(in the rows, 128 means zero)
Each path below is one point turned by a fixed rotation once a step. After each direction that follows a path, write how fast that rotation turns it, in deg/step (0 if it stays still).
Each turn is a multiple of 5 degrees from 10 to 175, or 0.
Each row of a path follows its step; steps can be skipped.
Path 1:
step 3: [132 131 127 133 130 121 129 128 139 126 128 121 131 125 130 115 134 122
 131 132 124 127 130 126 135 126 128 135 132 131 132 127 135 124 123 127
 126 132 119 135 126 135 140 134 128 135 135 128 137 133 128 124 125 129
 129 137 142 126 137 130 140 124 125 135 131 125 121 134 127 120 115 122
 132 125 124 134 137 120 124 132 129 131 127 121 126]
step 12: [130 120 129 129 133 127 132 122 131 128 122 124 115 133 121 120 123 127
 128 128 121 116 130 132 124 115 123 121 118 123 128 127 143 126 134 128
 124 123 130 131 133 118 131 132 134 126 120 135 134 129 130 129 133 140
 127 126 126 133 123 128 132 129 118 131 127 133 124 126 126 128 130 121
 131 137 130 132 114 123 123 133 128 131 132 134 131]
step 24: [121 130 133 132 126 137 132 126 129 130 132 129 125 129 124 132 120 127
 121 119 122 116 133 124 129 127 131 138 126 124 119 133 120 125 133 124
 130 127 128 121 133 133 125 123 132 140 124 133 127 133 127 139 129 129
 129 115 124 127 120 129 126 136 126 130 118 135 129 119 121 129 124 126
 124 126 120 125 129 120 119 135 129 125 127 122 142]
step 26: [126 131 123 127 128 136 135 130 126 129 135 124 132 128 143 125 135 132
 126 127 122 126 131 126 130 132 131 136 135 133 132 124 130 124 116 117
 132 128 129 138 118 127 130 126 120 127 131 119 132 119 120 122 129 132
 135 124 131 124 132 128 134 135 120 121 126 126 121 132 119 138 129 123
 116 136 133 129 134 127 134 124 133 118 131 123 126]
step 29: [125 130 121 123 133 134 132 130 118 125 133 129 123 130 125 125 120 136
 117 124 128 132 121 130 126 126 133 125 114 127 134 144 123 132 124 130
 129 131 127 136 122 127 141 128 126 138 122 115 136 124 128 137 132 126
 127 121 125 124 128 129 132 132 121 131 139 133 123 131 129 126 126 124
 120 130 120 128 122 131 124 127 133 125 124 130 135]
step 33: [122 127 128 130 123 129 133 132 125 128 125 128 135 127 129 123 131 119
 136 120 115 119 124 117 129 121 129 132 131 122 130 132 123 124 124 136
 124 125 132 129 127 134 135 120 125 125 129 117 134 131 124 123 135 124
 122 129 131 125 125 126 128 126 133 126 139 128 135 134 130 134 123 124
 117 125 133 133 134 128 142 131 116 129 121 115 131]
step 36: [125 122 119 120 128 134 135 131 124 130 132 128 137 128 119 135 129 127
 127 120 127 130 125 123 134 125 128 133 128 124 125 136 130 129 127 129
 136 127 115 120 127 120 130 131 130 134 131 129 135 134 117 136 122 136
 118 133 125 124 133 124 136 132 120 120 130 135 143 132 131 116 130 132
 124 118 130 134 128 131 128 129 132 127 123 125 130]
step 40: [126 137 138 134 123 114 129 135 136 122 134 125 133 131 122 131 127 122
 126 131 130 126 128 124 126 127 124 133 133 128 128 135 123 138 127 125
 129 129 126 121 129 136 123 113 133 124 130 120 134 143 127 136 127 120
 121 133 127 127 134 129 133 124 135 136 130 136 128 120 122 124 120 124
 124 124 124 128 132 119 123 132 121 128 130 125 128]
step 43: [132 123 128 131 126 129 122 134 135 129 139 128 119 134 126 125 133 120
 138 131 139 122 134 131 123 129 130 138 125 130 133 124 133 135 122 131
 128 123 114 129 128 122 125 126 120 134 128 128 127 133 119 129 125 134
 125 129 133 131 134 129 132 127 126 118 126 131 134 127 117 130 119 131
 135 121 140 125 132 120 131 136 129 120 121 134 125]
[129 127 127 127 130 129 130 130 127 128 126 126 126 127 129 129 129 129
 126 126 127 127 127 127 127 128 128 129 130 130 129 128 127 127 126 129
 126 129 127 126 129 127 127 129 129 129 128 130 128 127 127 129 128 125
 127 126 129 127 128 127 128 127 128 127 128 128 127 127 126 128 129 128
 128 129 128 127 126 128 127 127 128 128 126 129 128] : 145
[128 128 128 129 127 130 126 127 130 127 131 127 127 126 128 129 131 128
 127 128 127 126 127 128 128 127 129 129 126 127 128 126 129 127 129 128
 127 125 129 128 127 129 128 129 128 127 126 126 130 129 129 127 129 129
 126 127 129 129 128 128 127 130 128 127 129 128 127 128 127 130 129 130
 129 126 128 126 125 128 129 127 128 129 128 128 129] : 175
[126 127 126 126 130 128 129 127 127 128 130 128 128 129 130 124 129 127
 130 127 129 129 128 127 128 128 128 131 128 128 127 127 127 129 129 127
 130 128 126 128 129 128 127 128 128 127 129 128 131 129 129 126 126 128
 127 128 129 127 127 125 129 128 131 128 129 130 128 128 128 130 128 128
 130 128 129 127 129 129 129 127 128 127 126 128 128] : 145
